In the data rows, zero lies at 4.5, halfway between 4 and 5.
Every row has a hidden score. In each pair, how much higher is the second row's than the first's? 15 means about the same, 30 much higher and 0 much lower. The score is a weighted sum of the row's numbers plus the product of two more (or one squared), each taken from its middle value.
[6 3 5 2 6 4 5 6 2 5]
[6 3 5 5 4 4 2 5 6 4]: 23
[2 4 2 7 2 5 5 3 5 7]
[3 5 2 7 3 5 5 3 5 6]: 15
[2 3 2 7 3 5 6 4 4 6]
[3 7 5 6 3 4 2 3 6 2]: 19
[7 3 5 2 7 5 7 5 3 5]
[6 5 4 2 6 2 5 6 3 2]: 11
[3 4 2 6 3 5 4 4 5 6]
[6 2 6 3 5 4 4 4 3 7]: 19
[6 6 7 6 6 7 3 4 4 3]
[6 3 6 2 7 4 6 5 2 5]: 25
[4 5 7 4 4 6 6 5 5 3]
[4 4 6 5 5 5 6 6 2 3]: 13
[3 6 3 5 4 4 4 4 6 5]
[7 4 5 2 6 3 7 6 2 5]: 15
[6 3 5 2 6 7 7 4 2 5]
[2 4 2 7 2 8 2 3 7 7]: 6
[3 3 2 5 4 6 7 3 4 7]
[7 5 5 2 5 4 5 5 4 5]: 9
[7 3 7 2 6 5 6 6 2 6]
[7 5 6 2 7 4 6 5 2 6]: 20
[3 5 2 7 4 4 5 3 7 5]
[2 3 2 7 2 6 3 3 7 7]: 12
[5 4 6 3 5 5 3 5 5 6]
[5 5 7 4 5 7 4 5 6 5]: 15
[6 5 3 3 6 2 6 5 3 2]
[2 3 5 6 2 7 2 2 6 6]: 15
[7 6 6 3 7 2 7 6 3 2]
[2 6 3 7 2 6 2 3 5 6]: 7
[4 3 4 6 4 5 4 5 5 4]
[7 3 6 2 6 4 7 6 2 5]: 14
[5 5 4 4 5 4 5 3 6 4]
[7 4 6 2 6 6 7 7 2 6]: 8
[2 3 2 7 2 7 2 3 7 8]
[2 4 2 7 2 6 2 2 6 8]: 16
[4 5 4 6 3 3 4 5 4 5]
[3 4 4 5 3 3 3 5 4 5]: 15
[6 5 6 3 7 3 7 5 5 2]
[7 3 6 2 7 5 7 5 2 4]: 10
[5 7 5 4 4 2 4 5 5 2]
[6 5 3 4 4 2 6 4 6 2]: 18
[7 6 5 3 6 6 6 5 2 5]
[3 4 2 6 3 3 4 5 8 4]: 21
[3 3 2 6 3 4 5 4 4 5]
[7 4 6 4 6 3 7 6 6 2]: 22
[6 5 4 3 6 3 5 7 2 3]
[3 6 6 5 2 7 2 4 5 5]: 12
[3 6 4 4 3 5 3 4 4 4]
[6 4 4 3 6 2 6 7 5 2]: 28
[3 5 6 4 3 6 2 3 6 2]
[2 6 2 7 2 7 4 2 5 7]: 14
[2 4 3 7 2 6 2 3 6 7]
[4 3 4 6 4 3 4 5 4 4]: 20
[2 4 5 6 2 6 2 3 4 6]
[5 6 3 5 3 3 4 6 4 5]: 12
[7 5 6 2 6 3 4 3 5 5]
[3 5 4 4 4 3 5 5 6 6]: 12
[3 5 2 6 3 3 3 4 7 7]
[2 5 2 7 2 6 4 3 7 7]: 13
[6 4 5 2 6 5 5 3 4 4]
[4 5 6 6 6 6 4 4 3 3]: 13
[6 7 4 3 6 2 5 6 5 2]
[6 5 5 3 7 2 6 7 4 2]: 20
[5 5 7 5 4 4 4 3 6 3]
[7 5 6 2 7 2 6 6 2 3]: 12
[5 5 6 5 6 6 3 5 5 3]
[4 4 6 5 4 6 5 5 4 4]: 13
[2 3 2 7 2 6 2 2 6 7]
[3 4 2 6 5 5 4 5 6 6]: 18
[6 5 6 5 6 5 3 5 5 3]
[2 5 2 7 2 5 3 3 6 8]: 10
[2 2 2 7 2 5 4 5 4 7]
[6 5 4 3 7 2 6 7 4 2]: 22
[6 6 3 3 6 2 6 4 8 2]
[6 4 6 4 6 6 5 5 2 6]: 8
[7 3 6 4 5 5 4 3 3 7]
[3 4 6 6 4 6 3 6 4 4]: 21
[6 7 3 2 6 4 6 6 3 2]
[7 3 5 3 7 6 6 5 2 6]: 22
[5 4 6 3 5 6 5 4 4 7]
[5 4 4 3 6 2 5 5 3 2]: 16
[4 5 6 5 4 4 2 5 5 3]
[3 5 6 5 4 4 5 2 4 4]: 17
[4 6 6 6 4 4 3 5 5 3]
[2 3 2 7 3 6 4 3 4 5]: 11
[3 3 6 4 2 7 4 5 3 3]
[6 4 3 3 6 3 7 4 3 2]: 20
[7 7 5 3 6 2 7 5 4 2]
[7 6 5 3 7 2 6 5 3 3]: 16
[7 3 6 3 7 3 6 7 3 4]
[4 3 3 4 4 5 4 4 6 3]: 13
[7 3 7 2 7 3 7 6 3 5]
[6 4 6 3 6 5 4 4 4 6]: 15
[7 5 5 2 6 5 7 6 2 6]
[6 6 5 3 6 2 6 6 4 2]: 20
[4 5 5 3 5 6 4 4 5 3]
[7 4 6 2 7 4 6 6 4 3]: 18
[3 4 6 6 3 4 2 5 5 3]
[6 4 5 3 6 2 7 6 3 3]: 11
[6 4 6 2 6 5 6 5 2 6]
[5 6 4 4 6 2 6 6 7 1]: 18
[6 4 5 4 6 2 6 5 4 2]
[6 5 6 4 4 7 3 3 5 3]: 9
[3 7 7 6 3 7 2 3 6 5]
[5 5 4 4 3 3 3 5 5 3]: 17
[3 6 2 7 2 5 3 2 6 6]
[5 4 5 3 5 4 4 4 5 2]: 22
[6 3 6 3 4 7 3 5 4 6]
[7 4 6 3 7 3 7 5 3 3]: 20
[3 5 5 4 3 4 2 5 6 3]
[2 3 2 6 4 5 5 5 5 6]: 19
[7 4 5 2 7 4 4 5 5 5]
[6 6 3 3 6 2 4 3 5 2]: 14
[3 6 5 5 5 5 2 4 6 3]
[2 3 2 7 4 5 3 5 4 6]: 13
[6 3 5 4 4 6 6 4 2 7]
[4 6 7 5 5 7 3 4 5 4]: 25
[7 4 5 3 6 2 8 6 3 2]
[2 5 1 6 2 4 3 6 5 7]: 2
[5 6 3 5 5 2 5 5 7 2]
[3 5 6 4 4 6 4 5 4 5]: 10
[7 5 6 2 7 5 6 5 3 5]
[5 7 4 5 4 4 3 5 6 4]: 9
[2 4 2 7 4 4 4 3 6 7]
[7 4 6 3 7 6 6 5 3 5]: 11
[3 3 5 6 2 5 2 3 4 5]
[6 4 6 3 7 4 5 5 4 6]: 18
[2 6 2 5 2 5 4 3 5 6]
[6 3 5 2 6 5 7 6 3 5]: 22
[3 4 6 7 2 7 2 4 6 6]
[4 4 7 5 5 7 5 5 4 3]: 17
[7 2 6 2 7 5 6 4 3 6]
[5 4 6 5 4 5 6 5 3 5]: 8
[7 5 6 2 7 2 6 7 4 1]
[6 2 6 4 4 5 4 3 4 7]: 6
[6 5 5 3 5 3 7 5 5 2]
[3 5 2 7 3 2 2 4 6 5]: 12
[7 4 6 2 7 4 4 4 2 5]
[6 5 6 3 7 2 7 6 3 2]: 16
[2 3 2 7 2 7 2 2 5 7]
[6 5 5 3 7 4 5 6 5 5]: 21
[7 3 6 2 7 4 7 7 3 5]
[6 3 6 3 5 7 3 4 3 6]: 13
[5 5 3 5 6 1 5 4 6 2]
[2 3 2 7 1 5 2 2 7 7]: 7
[7 4 6 2 7 6 7 5 3 5]
[4 5 6 5 4 6 4 4 5 3]: 14
[7 4 6 2 6 4 7 3 2 5]
[3 4 6 6 5 7 4 3 5 3]: 17
[2 4 2 7 3 4 3 3 4 6]
[3 5 6 6 2 7 1 4 5 7]: 11
[7 5 6 3 7 3 7 6 2 6]
[7 6 7 2 7 5 6 6 3 4]: 17
[4 5 6 4 4 5 3 6 4 3]
[4 4 6 4 6 4 4 5 3 4]: 22
[6 4 5 4 6 2 6 5 3 2]
[5 6 7 3 5 6 6 4 3 4]: 13
[6 5 5 2 6 3 7 6 5 2]
[6 4 6 3 6 1 6 4 4 2]: 21
[2 5 2 6 2 4 3 4 6 4]
[5 5 7 5 5 6 3 4 3 2]: 20
[6 5 6 2 7 5 8 4 2 5]
[5 3 6 5 4 4 3 3 6 2]: 15
[6 3 6 3 5 6 4 4 3 6]
[4 4 6 5 4 5 3 4 4 3]: 18
[3 5 2 7 2 3 2 4 5 5]
[7 6 5 4 7 2 7 6 5 2]: 20
[5 6 5 5 6 5 5 4 4 3]
[6 4 5 3 6 2 7 6 3 2]: 17
[7 4 6 3 7 2 7 6 4 2]
[2 2 2 7 1 7 3 3 6 8]: 4
[3 3 3 7 6 5 5 6 6 5]
[2 3 1 8 1 7 3 2 6 7]: 7
